Each row has a name. After each piece below comes the name of the row it's from, unless a question asks for something else. Each question is about the rows just above it.

[114 126  82 104 154 135 139] -> <85>
[130 133 147  92  38 125 124] -> <140>
[141 141 157 104 160 137 138] -> <35>
[116 139 104  86  44 126 126] -> <144>
[132 168 176 168 168 168 119] -> <59>
[132 129 113 160 101 131 132] -> <79>
[130 135  86 145 145 129 118] -> <63>
Put [118 130 135  86 145 145 129] back in order: which row is it? : <63>
Times [119] occurs in <63>: : 0
Times [169] occurs in <59>: : 0
find: [ 82 104] : <85>

[181 196 115 121 101 206 156 106 138]  <117>
[164 172 187  76 113 113 193 101  95]  <9>
[119 150 161 177  92 193  92 112  63]  <95>
[ 96 105 177 213 162 176 127  97  88]  <104>
[178 193  92 146  92 161 150 148 192]  <23>
[114  89 185 134 119  63 193 112  83]  <47>
Which value is in both <104> and <95>? : [177]
[213 177] is which row, read backwards? : <104>
find: [150 161 177  92 193  92 112  63] : <95>
Which row holds [150 161  92 146  92 193] read backwards? : <23>
find: [164 172 187  76] : <9>

[103 103 123 158 133 138 118 152  95  86  95 104 143 140 127 133  76 113
 127 100 131 106 127 129 133 167  92 118 138  92 170] = <14>
[112  95 131 132  98 129 121 156 117  93 111 127 150 110 153 127 163 114
 112 115 134 118 168 132 141 168 198 110 156 126 157] = <92>
[103 153 123 158 133 138 118 152  95 161  95 104 143 140 127 133 169 113
 127 100 131 106 127 129 133 167  92 118 138  92 170] = <56>
[138  95 103 160 133 152 113  92 143  92 104 123 153 133 158 129 167 100
 127 140 118 127 133 106 127  95 138 131 170 169 118] = <80>
[153 163 138 111 109 138 143 140 161 118 104  95 152  95 137 128 147 139
 122 158 131 136 143 125 121  67 181 100 130 155 152] = <86>
[153 163 138 111 109 121 122 110 141 167 115 109  98 143 137 128 147 139
 122 158 137 144 143 125 121  67 181 133 130 155 152] = <8>
[153 163 138 111 109 121 122 110 141 167 115 109  98 143 137 128 147 139
 122 158 137 136 143 125 121  67 110 198 130 155 152] = <130>
[130 100] is which row, read backwards? : <86>
find: [ 98 129 121 156 117  93] : <92>
find: [153 163 138 111 109 138 143 140 161 118 104  95 152  95 137 128 147 139
 122 158 131 136 143 125 121  67 181 100 130 155 152] : <86>
[140 143 104  95 161  95 152 118 138] is which row, read backwards? : <56>
The row with [198 110] is : <92>
Put [ 92  92  95  95 100 103 104 106 113 118 118 123 127 127 127 129 131 133
 133 133 138 138 140 143 152 153 158 161 167 169 170] back in order: which row is it? : <56>

[159 130  75 120] = <12>
[ 53 134  99 175] = <137>
[ 97 127  53 105] = <67>
[ 53 129  96 118] = <18>
The one value in <18> and <67>: : [53]
Times [95] occurs in <18>: : 0

[123 171 180 138 223 100]  <20>
[148 180 223 100 171 138]  <127>
[167 101 123 159 130 132]  <2>
Shared by <20> and <2>: : [123]
Which row holds [100 223 138 180 171] read backwards? : <20>

[113 104 147 124 135 130 150 124 126 124 111 112 131 131 136]  <16>
[ 69  66 194 112 106 183 187 109 134  93  90 108 117  94 117]  <135>
[115 100 114  61 120 118 112  63 140 149 102 111 172  83 167]  <82>
[ 93 117 183  90 194 187 108  93  66 117 106 134 112  69 109]  <89>
[140 104 119 158 178  48 139 151  83 140  86  69  66 172 101]  <60>
[ 92 108 117  37 130 214 153  38 186 136  78 105 216  76 198]  <64>
find: [ 90 108 117] : <135>
Count of [139] in <60>: : 1
Where do [ 90 194 187 108  93  66 117 106 134 112] appear? : <89>
Which row holds these entries in another order? [ 66  69  90  93  94 106 108 109 112 117 117 134 183 187 194] : <135>

[ 40 183 164 158 175  96 165 126 191 151 153 147 179 144] : <161>
[ 97 157 194 160 136  86 188 166 143 165 101 229 110 134] : <106>
[107  68 106 126 124 165 106 163 146  98 187 126 238 159] : <154>
[136 110  86 229 157 134 102 165 160 143  97 194 188 166] : <71>
[109 112  59 146 193  77  79 100 117  68 139  61 138 199] : <66>
[114 150 104 132 110  93  92  77 138 112 222  93  87 150] : <83>
[117 117 103  96  76 121  64  84  94 145 184 193  70 105] : <91>
[148 193 138  87  29 158 108  99 155 175 224 101 138 129] : <19>
[147 158 150 144 175  96  40 183 165 179 153 126 164 191] : <84>
[106  90 147  90 174  25 173  81  64  84  87 156 117 121] : <173>
[ 40  96 126 144 147 151 153 158 164 165 175 179 183 191] is which row reordered? : <161>
Which row holds these entries in another order? [134 110 229 101 165 143 166 188  86 136 160 194 157  97] : <106>

